In the rows, 128 means zero.
Named moves, each a turn or a mirror, and the order they were made in; the first pair answered:
kob:
[106 131 134 162 143 130 113 120 119 134  85 123 121 103 119 165 122 124
 101 169 155] -> [127 131 150 154 156 143  97 135 105 145 103 135 133 131 149 134  88 107
 135 153 170]
[112  75 126 170 105 128 133 127 150 100 106 147 101  92 126 161 144 138
 127 134 115] -> [139  76 148 159 124 145 113 146 134 116 128 163 116 127 165 120  99 119
 170 114 133]
[148 146 129 116 111 157 111 141 144 127 136 124 143 131 158 106 107  99
 115 139 134] -> [130 146 114 122 100 146 126 127 155 118 121 114 134 107 133 134 138 114
  86 152 123]
[119 127  88 138 122 105 147 158 157 104 145 116 126 114 162 127 131 150
 131 105 118] -> [126 129  92 135 127 110 141 162 155 106 151 119 128 123 171 118 121 146
 139 100 121]
Lofo:
[139 131 140 147 143 142 128 119 118 104 115 192 104 141 177 152 143 132
 114 132 132] -> [127 162 113 143 124 130 127 132 111 117 116 131 103 130 153 152 166 116
  62 151 125]
[148 150 166 122 146 102 123 152 124 108 151 163 153 129 111  69 121 107
 142  94 145] -> [140 171 150 118 134  94 123 162 118 116 151 123 153 123  95  69 137  98
 108 108 140]
[ 98 147 157 122 124 141 124  92 102 143 114 129 129 108  81 150 141 121
  99 163 122] -> [105 125 177 125 138 149 123  85 108 134 113 172 131 113 100 151 124 131
 135 150 126]
[115 158  92 132 105 107 136 152 129 129 135  81 120 104 128 133 146 119
  81 150 112] -> [135 102 139 139 138 127 136 130 142 104 133 187 122 120 171 134 106 145
 170 116 122]
vufuf:
[126 149  90  79 125  86 154 145 118 122 118  98 171 123  81 108 145 128
  95 162 139] -> [134 161  87  81 119  90 145 152 111 129 126  92 175 145  99 105 141 118
  94 157 127]
[141 106 167 100 143 144 131 120  87 153 132 156 148 141 118 101 109 126
 164 126 167] -> [144 110 165 101 141 144 128 122  84 154 134 152 150 146 121 100 108 125
 165 125 164]
[116 112 154 109 168 147 138 133 132 149  77 132 127  44  53 116 157 117
 155 170 207] -> [134 127 134  96 168 134 136 178 121 162 103  94 139  56  75  81 138 102
 154 162 217]
gelur:
[123 112 126 130 136 112 148  90 112 120 125 167 139 134 106 174 152 146
 143 122 114] -> [127 120 109 139 125 105 151 109 117 116 137 160 142 148 136 173 149 145
 140 112  92]
[117 120  76 142  94  99 165 122 133 107 130 128 113 105 140 182 167 153
 118 137  93] -> [109 115  86 153  94 105 157 116 154 102 118 131 103  86 134 179 161 150
 112 142 108]
[131 137 185 109 144 164 107  76  85 148 115 170 136 181 113 136 133 114
 153 135 119] -> [144 153 153 116 126 151 111 107  84 145 138 157 143 210 158 139 129 114
 151 117  82]

Between the rows of a pair lie two moves.
[123 178  96 126  77 120 112 149 116 143 141  43 131 144 145 111 122  98
  76 141 115] -> [124 170 128 136  91 142  84 147 142 145 132  58 123 128 156  83  87  81
  93 139 152] : gelur kob
[109 110 131 161 125 156 111 139 199  93 109 139 136  95 166 102 110 129
 152  94 159] -> [101 152 104 157  99 146 104 157 188 112 115  74 137 104 154  99 129 107
 100 109 142] : Lofo vufuf
[137 160 117 155  87 126 126 135 113 151 147 106 116 169 153 153 160  98
 103 158  83] -> [139 121 156 177 110 146 114 118 155 129 133 176 103 154 184 150 122 110
 151 141 105] : Lofo gelur
[103 159 138 169 101 176  73  92 180 147 118 115  95 123 122 124 105  89
  83 130 125] -> [103 137 158 128 129 172  93  69 134 158 108 123 108 106  56 117 126  99
  97 148 165] : gelur vufuf
[156 109 118 114 127 132 143 141 115 122 135 136 132 147 144 110 108 134
 153 124 140] -> [137 100 108 124 120 121 158 122 129 105 117 141 121 123 121 144 136 155
 135 134 129] : kob Lofo
[138 134 137 127 132 146 113 130 119 142 141 144 135 154 139 128 127 111
 140 128 121] -> [128 146 128 128 123 143 114 124 116 145 135 122 132 145 118 137 144 107
 113 142 117] : vufuf Lofo
[ 86 135 140 131 130 127  87 113 146 151 112 133 130 109 130 126 125 139
 107 128 152] -> [ 99 134 148 109 140 129  91 108 111 162 120 141 144 129 121 118 126 139
 126 127 157] : kob gelur
[135 106 105 114 132  94 139 155 137 133 146 124 111  93 105 132 152 135
 132 140 123] -> [145  94 120 113 144 102 135 156 137 130 149 152 114 105 123 123 134 137
 161 127 128] : Lofo kob
[143 109 121 110 150 125  82 175 119 143 130 152 108 135 182  83 102 100
 171 122 142] -> [112 140  77 113 118 102  98 173 124 145 116  81  97 101 130 111 158 101
  88 156 125] : Lofo kob
[119 115 106 119 133 103 166 114 109 110 141 135 140 130 128 165 162 153
 118 125  95] -> [121 105 108 117 140 101 172 118 112 106 140 139 141 119 125 161 158 158
 126 124 109] : Lofo vufuf
[ 94 124 144 102 124 150 126  84  85 123 108  94  90 117 105 148 138 135
 114 143 137] -> [116 109 144  97 132 147 138  93  67 116 126 135 102 155 146 152 128 149
 158 116 117] : gelur Lofo
[140 154 131 111 132 141 114 139  93 147 137 101 139 144 133 116 124 104
 126 117 111] -> [138 147 144 119 133 151 110 117  97 140 130 134 135 156 138 130 124 110
 139 114  99] : vufuf Lofo
[133  94  88 103 134 101 152 153  78 161 127 106 157 130 108 131 149 146
 131 139 130] -> [144  82 102 100 145 109 146 154  75 159 132 131 161 141 126 122 130 147
 158 127 135] : kob Lofo
[130 153 126 140 105 180 127 145  88 134  95 105 112 158 132  99 153 124
 132 123  87] -> [126 138 142 146 112 187 129 124  95 124  85 138 107 155 130 113 154 135
 147 122  86] : vufuf Lofo
[100 129 117 159 105 122 133 109 185 106 111 112 104  76 103 151 154 121
  92 155 117] -> [152 122 170 108 150 154 110 120 107 145 149 150 141 148 127  83  94  92
 179 130 155] : gelur kob
[126 147  88 135 118 119 135 179 156 106 102  89 113 116 169 159 109 121
 128 128 138] -> [132 131 105 140 127 130 132 170 158  99 101 127 113 128 188 163  96 128
 158 115 135] : Lofo vufuf
[135 134  90 113 129 111 158 134 151  99 128 125 100 161  92 131 136 164
 130 107  79] -> [150 128 106 108 141 121 148 141 143 104 138 144 105 179 113 114 112 159
 160  93  87] : Lofo kob
[ 99 124 100 150 154 140 187 116 179 124 116  82 135  94  85 146 113 134
  56 125 130] -> [144 135 137 139 171 177 144 134 147 150 151 118 157 171 156  97  44  97
 120  90 131] : kob vufuf
[151 144 104 127 126 113 112 153 118 155 156 106 136 167 175 100 112  81
 129 118 122] -> [113 132  84 145 107  92 142 121 147 126 121 103 115 119 127 159 171 116
  84 143 100] : Lofo kob
[128 102  83 119 138  90 190 126  81 123 143 122 138 121  58 158 176 166
 122 160 109] -> [140 117  69 112 135  83 185 160  70 134 165  92 147 135  80 131 161 154
 122 152 111] : vufuf vufuf
[133 118 123 119 141 136 135 110 103 125 131 139 139 151 108 149 139 136
 143 129 111] -> [128 122 116 115 138 129 140 115 104 126 129 121 138 137  92 149 147 137
 127 138 116] : vufuf Lofo
[161 115 116 122 147 136 107 152 148 148 133 141 144 107 145 129  83 141
 155  95 156] -> [162 117 122 118 151 141 102 148 139 155 132 139 145 114 139 126  83 135
 156  96 158] : gelur vufuf
[127 129 149 118 132 121 132 106 136 112 142 138 131  79 122 118 131 133
 135 113 170] -> [134 135 142 114 133 119 130 123 132 119 153 128 137  87 133 104 120 127
 136 109 173] : kob vufuf
[122 128 136 127 113 142 127 161  96 137 130  97 149 164 149 105 107 109
 124  98 165] -> [110 121 152 139 116 149 117 150 124 132 115 103 135 136 139 102  98 106
 119 107 184] : gelur gelur
[126  83 129  92 140 107 169 126 138 104 132 123 136  74  90 102 125 163
 143 125 161] -> [129 106 118  83 133 105 160 144 127 121 143  83 143  81  86  86 122 145
 121 132 163] : kob Lofo
[133 133 110 131 123 122 143 138 135 121 118  94 124 103 103 135 132 134
  94 145 141] -> [156 142 130 127 129 145 118 147 116 136 138 114 136 152 146 110  96 111
 129 124 137] : kob vufuf
[116  97 155 154 153 120 129 127 187 101 103 132  98  53 117  99 104 151
 137 136 195] -> [135 120 158 139 158 129 108 154 165 125 127 105 113  80 137  58  79 123
 143 129 206] : Lofo kob
[117 121 113 141 162 134 121 113  85 161 137 107 138 105  87 155 162 123
 111 132 136] -> [130  95 132 142 181 140 123 110  89 150 142 154 141 112 112 148 139 135
 156 114 145] : vufuf Lofo
[127 114 169 133 127 150 129  91 114 137 122 168 136 152 109 167 140 134
 141 118 111] -> [128 147 130 132 102 134 133 117 104 147 138 116 141 164 116 168 158 127
 103 122  83] : gelur Lofo
[128 109 160 112 136 117 100 143 109 130 136  90 138  84 125  52  80  88
 141 131 196] -> [110 127 121 118 112  94 118 150 118 124 130  45 132  65 105  78 118  97
  91 145 174] : kob vufuf
[ 93 147 152 151  92 179  82  78 175 126 117 127  98 143 138 148 153 115
  92 147  85] -> [105 144 156 111 106 177 104  62 106 141 126 131 121 174 100 153 179 123
 110 153  83] : gelur gelur
[124 130 141  89 132 114 144 129 109 132 100 133 109 116 120 182 160 144
 127 150 108] -> [148 126 155  75 151 123 132 156  95 144 122 138 125 133 149 137 117 129
 163 133 138] : vufuf kob
[118  75 147 164 179 154 108 140 144 119 140 201 125 128 161 164  90 113
 150 101 120] -> [115  62 144 157 191 139 121 152 152 115 137 191 125  96 145 152  90 120
 149 106 149] : vufuf vufuf
[108 155 164 138 140 143  82 134 148 152 126 108 133 109 133  94 111  93
 116 128 146] -> [ 96 150 160 122 139 134 102 109 125 153 114 104 135  99  86 118 149 106
 103 146 143] : gelur kob
[130 145 124 152 119 131 117 135 149 118 133 117 119 148 146 131 123 107
 102 123  97] -> [134 136 133 151 126 136 116 131 150 115 135 137 120 152 155 129 112 111
 120 115 101] : kob Lofo
[117 112 125 139 127 108 130 122 178  93 112 159 100  69 162 124 115 158
 135 141 138] -> [123 104 139 106 148 107 139 114 141 107 110 153 112  63 117 108 123 158
 145 153 170] : vufuf gelur
[137 127 153 132 147 138 104 127 142 124 130 151 125 136 179  98  76 103
 158 107 139] -> [138 118 168 107 161 141 115 105 107 133 127 159 135 142 143 100  91 107
 166 118 152] : gelur gelur
[111 143 136 123 139 129 130 141 128 122 120 151 136 121 122 138 163 141
 127 140 119] -> [113 148 126 131 132 128 129 151 136 119 124 148 135 125 137 139 159 142
 125 136 110] : gelur gelur
[147 131 127 145 126 105 137 151 129 130 145  99 148 140 170 127 126 138
 108 127 121] -> [135 124 144 159 131 116 124 143 157 125 131 105 136 112 163 122 112 132
 102 133 144] : gelur kob
[135 127 102 151 116 139 101 208 134 137 125 108 134 118 130  58  70  64
 150 144 142] -> [ 99 140  76 177  78 131 118 164 153 119  94 101 112 102  91 133 137  84
  88 170  83] : vufuf kob
[110 101 176 117 130 163 103 136 103 137 130 186 148 168 127 116  73  93
 166 121 145] -> [103  88 183 117 136 161 111 126 110 129 119 194 145 149 108 122  80 102
 166 127 156] : vufuf vufuf
[128 169 147 126 123 118 113 140 100 157 138  82 124 154 145 119 145  92
 106 115 105] -> [113 168 158 151 114 132  98 124 136 146 123  98 107 141 154 131 139  92
  98 117 100] : gelur vufuf
[121 140 145 120 132 146 103 103 145 126 107 119 123  88 104  92 110 101
  95 149 181] -> [132 157 135 119 126 147  96 125 135 137 125 103 132 110 128  77  99  86
  94 141 169] : vufuf vufuf
[131 156 120 128 106 132 121 128 101 141 143 116 136 176 144 126 132 110
 109 124  92] -> [116 148 123 135 102 131 128 104 112 132 125 129 127 159 122 152 153 121
  97 134  85] : kob vufuf
[152 117 124 137 129 123 132 147 154 109 141 170 138 145 189 127 103 144
 172  97 112] -> [128 167  83 133  94 107 131 154 144 129 136  74 134 128 142 136 148 123
  85 133  98] : vufuf Lofo
[130 152 172 115 123 146  92 111 101 170 122 102 143 117  88  96 145 106
 114 150 187] -> [147 169 148 106 114 136 100 134  73 176 149  90 159 158 116  96 149 104
 119 135 155] : vufuf gelur
[118 107 109  70 135  97 165 133  80 137 146 105 140 120  53 126 165 135
 114 146 146] -> [142 127  81  83 120  89 157 181  87 136 182  93 149 163 128 110 138 125
 126 118 111] : gelur kob
[154 166 113  89 107 118 146 155  70 139 149  79 155 182 133 108 147 117
 110 106 108] -> [159 110 149 102 134 129 156 124  92 107 136 178 148 181 156 129 129 153
 178  83 110] : kob Lofo
[118 150 120 141 123 118 116 154 140 104 150 113 118 110 166  97  97  84
 152 114 117] -> [102 145 139 139 131 128 109 132 147 108 131 107 110  80 127  94 103  79
 139 133 145] : gelur Lofo
[116 143 138 113 135 135 131 115 109 143 140 110 136 121 108 134 132 108
 123 133 153] -> [111 127 142 120 137 133 140 101 120 130 131 134 130 112 104 151 139 122
 130 133 150] : Lofo kob
[124 103  99 149 181 111 155 159 129 100 121 114 128  78 116 103 137 126
 118 130 167] -> [138 102 110 133 190 116 153 161 107 111 130 121 139  96 119  89 126 119
 140 124 173] : kob gelur
[148 117 139 132 141 137 130 137 103 131 156 163 146 155 163 121 105 140
 179 124 123] -> [124 161 104 151 108 126 116 160 136 140 149  78 130 119 148 116 121 116
  98 149 121] : Lofo gelur
[106 141 152 131 107 149 112 111 140 151 127  97 106  93 157 108 108 102
  93 145 169] -> [117 124 168 136 118 159 110 104 143 143 129 137 108 105 178 108  90 108
 127 133 167] : vufuf Lofo
[156 134 113  95 122 125 122 168  93 138 149 168 142 147 181 104  98 109
 159  99 166] -> [132 162  94 119  98 120 105 182 131 141 137 109 123 110 171  99 104  89
  98 119 172] : Lofo gelur
[121 122 140 147 138 134 112 130 134 164  91 155 135 132 105 113 161 138
 115 104 124] -> [126 118 143 144 144 135 111 135 134 166  94 156 137 131 110 103 152 136
 124 103 134] : kob vufuf
[154 106 150 118 136 141 102  92 104 121 140 172 106 163 122 147 125 127
 162 125 115] -> [145 115 120 124 118 123 121  96 107 111 140 156 103 163 120 173 153 142
 138 127  84] : kob gelur
[119 150  77 149  66 131 134 140 150 123 141 153 117 126 157 133 148 140
  92 114 116] -> [119 132  93 153  75 137 136 127 157 113 134 185 115 124 161 140 143 151
 113 108 120] : vufuf Lofo
[117 135 108 140 135 119 122 174 154 162 143  70 116 114 122 117 132 116
 110 133 148] -> [116 125 125 118 148 122 130 152 123 170 135  78 123 112  84 121 143 119
 119 144 163] : gelur gelur
[144 121 154 129 131 150 115 125 139 137 114 156 129 146 155 118 103 112
 142  96 119] -> [144 117 162 119 137 153 117 115 126 141 111 160 132 145 137 121 109 114
 146 101 126] : gelur gelur
[129 118 135 105 145 134 146 105 118 128 103 141 138 105  83 133 148 127
 131 140 156] -> [146 125 114  95 140 123 160 125  91 131 127 144 154 144 112 138 153 134
 145 123 125] : gelur Lofo
[118 132 163 111 121 132 152 134 119 134 155 128 144 103  87 134 128 137
 138 134 147] -> [129 145 145 111 113 124 154 158 114 137 173 113 152 122 115 125 122 133
 138 124 132] : vufuf gelur
[131 101 116 174 114  89  87 120 154 121 122 174 120 158 195 140 112 126
 114  88  83] -> [115  74 126 171 129  82 103 100 169 105 100 190 110 113 157 151 126 147
 114 100 110] : vufuf vufuf
[136 120 146 150  67 121 132 122 167 119 144 158 118  94 121 129 136 164
 142 125 124] -> [151 115 167 129  85 133 126 117 138 134 153 172 132 114 117 109 121 156
 171 122 142] : gelur kob
[125 134  96 131 112 110 143 133 136 127 113 150 145 133 133 158 146 154
  85 147 106] -> [143 118 120 130 131 125 135 135 131 129 124 189 153 154 162 139 115 150
 129 128 116] : Lofo kob
[157  97 171  87 147 147 148 110  75 126 127 189 148 182 111 129 109 140
 179 103 127] -> [150 117 137 150 113 141 121 158 167 100 136 170 122 166 201 123  71 128
 154  79  99] : gelur gelur
[109 115 133 156 114 150 134 102 137 109 125 191 115 145 164 166 116 138
 134 116  95] -> [127 154 125 138 109 155 110 139 109 143 153 135 132 175 180 116  91  93
 122 115 107] : Lofo kob
[133 125 153 132 135 141 114 104 120 145 118 146 135 121 100 126 130 120
 127 144 142] -> [136 132 132 123 126 129 130 110  98 145 128 137 144 139 100 139 150 129
 121 141 117] : gelur kob
[149 106 142 124 175 120 140 117  92 126 150 155 125 126 125 113 136 167
 150 117 154] -> [151 136 124 115 163 116 131 138  78 147 159 101 130 132 115  95 140 143
 119 128 155] : Lofo kob
[168 139 143 106 112 122 112 125  88 163  98 139 149 158 106 118 144 145
 161 133 164] -> [161 153 103 119  86 101 130 140  98 151 104 119 146 163 121 144 170 158
 135 129 123] : kob gelur
[126 118 106 119 118 118 155 135 148 108 124 126 110 129 140 131 118 142
 100 118 114] -> [121 109 126 108 132 125 157 112 137 112 111 134 110 117 107 131 125 142
 105 129 134] : gelur gelur
[115 117 103 121 141 140 124 137 172 123 132 123 114 126 140 154 158 123
  93 123 142] -> [120 102 112 120 153 140 127 138 176 116 132 142 114 124 148 149 147 130
 115 115 152] : Lofo vufuf
[138 140 145 112 129 147 115 123  95 144 141 124 131 153 121 121 120 114
 125 140 131] -> [134 135 152 114 132 152 116 114  99 140 134 139 128 154 120 128 122 119
 132 138 128] : Lofo vufuf
[109 112 103 161  97 106 110 180 149 124 159  57 163 122 139 108 109 111
  87 139 120] -> [102 111 127 164 104 121  93 163 156 130 145  59 155 107 123  98 100  98
  84 149 142] : gelur vufuf
[113 147 134 152 109 135 118 134 148 121 111  99 123 110 117 130 123 119
  97 139 133] -> [118 142 141 131 120 134 126 129 123 129 111  98 132 110  93 124 130 119
 104 146 149] : gelur vufuf
[137 127 133 113 124 139 131 154  74 137 126 156 128 180 123 130 128 137
 120  74 143] -> [129 116 142 118 124 144 134 133  79 128 113 172 121 171 109 146 138 145
 120  79 140] : vufuf vufuf
